0: [3 5 5 4 5 3 4 6 4 6 5 3 4 5 3 3 5 6 6 4 3 8 6 3 3 3 3 6 5 3 6 4 6 4 3 5 3 3 5
 5 3 4 4 4 5 5 4 6 4 3 6 5 3 5 3 4 3 6 4 7 3 5 5 3]
1: [5 7 3 5 3 3 5 3 3 9 5 3 6 6 8 3 4 3 3 9 3 3 5 3 5 3 3 3 3 3 5 3 3 6 3 8 5 7 6
 4 3 3 3 3 4 7 8 5 5 4 7 3 3 6 6 3 6 6 3 3 3 4 5 4]
2: [3 4 5 5 3 3 7 3 3 3 3 4 5 3 6 3 6 4 3 6 4 5 4 5 4 3 4 3 3 3 5 3 5 3 4 3 4 7 4
 4 3 3 5 4 8 5 3 3 6 6 3 3 6 3 3 3 6 3 5 5 6 7 6 3]
3: [5 3 3 4 6 4 7 3 6 4 4 4 6 4 3 3 4 4 4 4 5 5 4 3 3 5 3 3 3 3 4 5 3 3 3 4 4 5 4
 3 5 5 3 3 3 6 5 3 5 6 3 7 3 4 3 5 5 6 5 3 5 4 3 3]
4: [3 3 6 3 3 9 3 3 7 4 9 3 7 3 6 3 4 5 5 3 3 6 6 6 3 3 3 5 3 4 4 4 4 3 3 6 6 3 6
 3 6 6 9 3 6 8 3 6 7 7 3 5 6 8 3 5 7 6 3 7 6 5 5 3]
5: [3 5 5 3 3 4 6 3 6 3 7 4 3 9 9 7 6 3 5 8 3 9 3 3 3 6 7 3 4 3 3 6 6 3 3 6 3 3 4
 4 7 3 3 3 3 3 5 8 4 6 3 4 3 9 8 3 6 3 3 6 3 5 4 3]
6: [3 6 4 6 6 3 6 3 6 4 4 6 7 3 3 3 5 5 3 3 4 3 3 4 3 4 3 3 3 3 3 7 3 3 3 7 3 4 5
 5 6 3 4 6 4 4 7 6 7 8 3 5 5 8 5 5 5 3 3 6 8 5 4 3]
7: [3 3 9 9 6 3 5 3 3 6 5 5 3 8 4 3 9 5 5 9 8 3 4 3 3 6 3 7 5 5 3 9 7 3 3 4 5 3 9
 7 3 3 5 9 8 5 9 3 7 9 3 3 6 5 7 8 8 3 4 3 6 6 3 4]
8: [6 5 3 6 3 5 6 3 3 7 6 5 5 4 3 3 5 6 8 3 5 3 6 3 3 3 3 3 3 3 5 8 3 3 3 6 3 4 6
 7 9 3 7 6 4 3 5 5 6 3 3 4 3 7 6 5 5 5 3 5 7 6 4 3]
9: [6 9 7 8 4 3 4 3 9 9 9 3 8 9 4 3 3 9 6 8 9 4 6 3 7 6 3 3 3 5 9 4 9 3 3 9 3 3 5
 9 9 3 4 4 3 8 3 9 5 9 4 7 6 9 6 9 6 3 4 9 3 7 3 3]
10: [4 3 3 5 5 4 6 3 5 5 4 4 5 3 3 3 4 6 5 6 5 3 5 3 3 3 3 3 3 3 7 5 3 3 3 5 4 3 5
 5 5 3 5 6 4 3 4 4 6 5 3 3 3 7 4 5 5 4 3 5 5 5 3 3]
11: [4 3 3 4 3 6 4 4 6 5 4 3 7 5 4 7 3 7 3 6 4 4 4 5 8 3 3 5 3 5 5 4 3 6 4 4 5 3 4
 7 4 6 5 5 3 3 3 4 5 7 3 3 3 3 5 7 4 3 3 3 3 5 3 3]
12: [9 6 3 3 3 5 3 7 8 3 3 7 7 5 3 3 4 7 9 5 9 3 9 5 3 4 6 3 3 3 3 9 7 7 3 6 3 3 3
 4 9 3 9 9 3 3 3 3 3 4 3 3 4 3 3 6 3 4 3 3 4 5 3 5]
13: [7 7 3 3 9 5 3 5 5 3 6 8 9 5 4 6 3 7 3 3 4 5 3 4 3 9 7 5 7 7 3 6 6 4 5 3 5 3 3
 6 5 3 3 5 3 5 3 6 4 6 3 3 4 5 7 3 3 3 3 5 7 3 5 6]
14: [8 8 3 3 3 4 3 4 6 3 3 8 9 9 3 5 5 5 3 3 3 3 3 9 4 9 7 5 8 9 3 5 5 3 7 7 3 4 3
 9 3 3 6 9 3 3 9 9 4 7 3 7 9 7 9 6 6 3 6 3 9 3 6 5]
15: [9 7 3 3 9 8 3 7 4 3 5 9 3 7 4 8 6 5 3 3 4 7 3 5 3 9 9 4 9 9 3 8 7 9 8 3 5 7 3
 6 3 5 3 3 3 3 3 4 3 6 7 3 5 4 9 3 3 3 5 4 9 3 4 8]

[4 4 4 4 7 7 5 3 3 6 5 4 5 4 3 5 4 4 4 3 5 3 3 5 9 3 5 3 3 3 3 3 3 4 6 4 4 3 5
 6 6 6 7 5 3 3 6 4 3 4 6 3 3 5 5 3 4 4 6 3 3 6 4 3] 11 10 3
[3 3 8 4 8 5 4 5 3 5 4 4 5 3 7 5 3 4 6 3 9 3 3 8 4 3 6 3 3 3 3 3 6 5 7 7 3 3 8
 7 5 8 4 4 4 4 6 3 3 3 3 3 3 7 4 3 4 3 7 4 6 5 4 3] 10 3 0
[7 4 3 3 5 4 3 8 4 3 5 8 4 6 5 9 6 3 5 3 3 8 4 6 4 7 7 4 6 5 3 6 4 7 7 3 3 5 3
 3 5 4 5 3 3 3 3 4 3 3 4 5 4 3 5 3 3 4 6 3 7 3 3 8] 15 13 3
[3 3 3 4 7 5 6 3 5 6 6 4 4 3 5 4 3 5 4 7 4 4 5 3 6 3 3 4 4 3 4 3 3 4 3 4 6 7 6
 6 4 4 5 6 5 4 4 5 6 4 3 4 3 5 4 4 6 6 5 4 3 4 7 3] 10 3 2
[4 3 5 5 3 5 6 4 3 5 3 3 4 3 3 3 3 4 5 5 5 4 5 3 5 3 4 5 3 3 6 3 3 4 3 4 4 3 5
 5 3 5 5 5 5 4 4 4 5 3 5 4 3 4 3 4 4 6 3 4 3 5 5 4] 10 0 3
[3 3 3 6 4 7 5 4 4 5 4 3 3 3 4 3 4 7 4 4 4 3 5 4 5 3 5 5 3 3 5 3 3 4 3 6 3 3 6
 3 3 4 6 4 5 3 4 6 7 4 4 6 4 4 3 4 5 6 6 5 4 6 5 3] 10 0 3
[3 8 3 4 3 4 6 3 3 3 3 5 3 3 7 3 4 4 3 3 4 4 3 3 6 5 5 6 3 6 3 3 3 3 4 5 5 5 3
 3 3 4 6 6 7 3 3 3 3 5 4 3 5 3 3 3 3 3 3 6 6 6 8 5] 2 10 0
[6 5 4 3 4 5 3 7 5 3 4 7 3 4 6 6 5 3 5 3 3 5 5 6 4 6 6 4 7 7 3 5 4 7 6 3 5 7 3
 3 4 5 3 3 4 5 4 5 3 3 6 5 6 3 5 3 4 4 7 3 5 3 3 8] 15 13 3
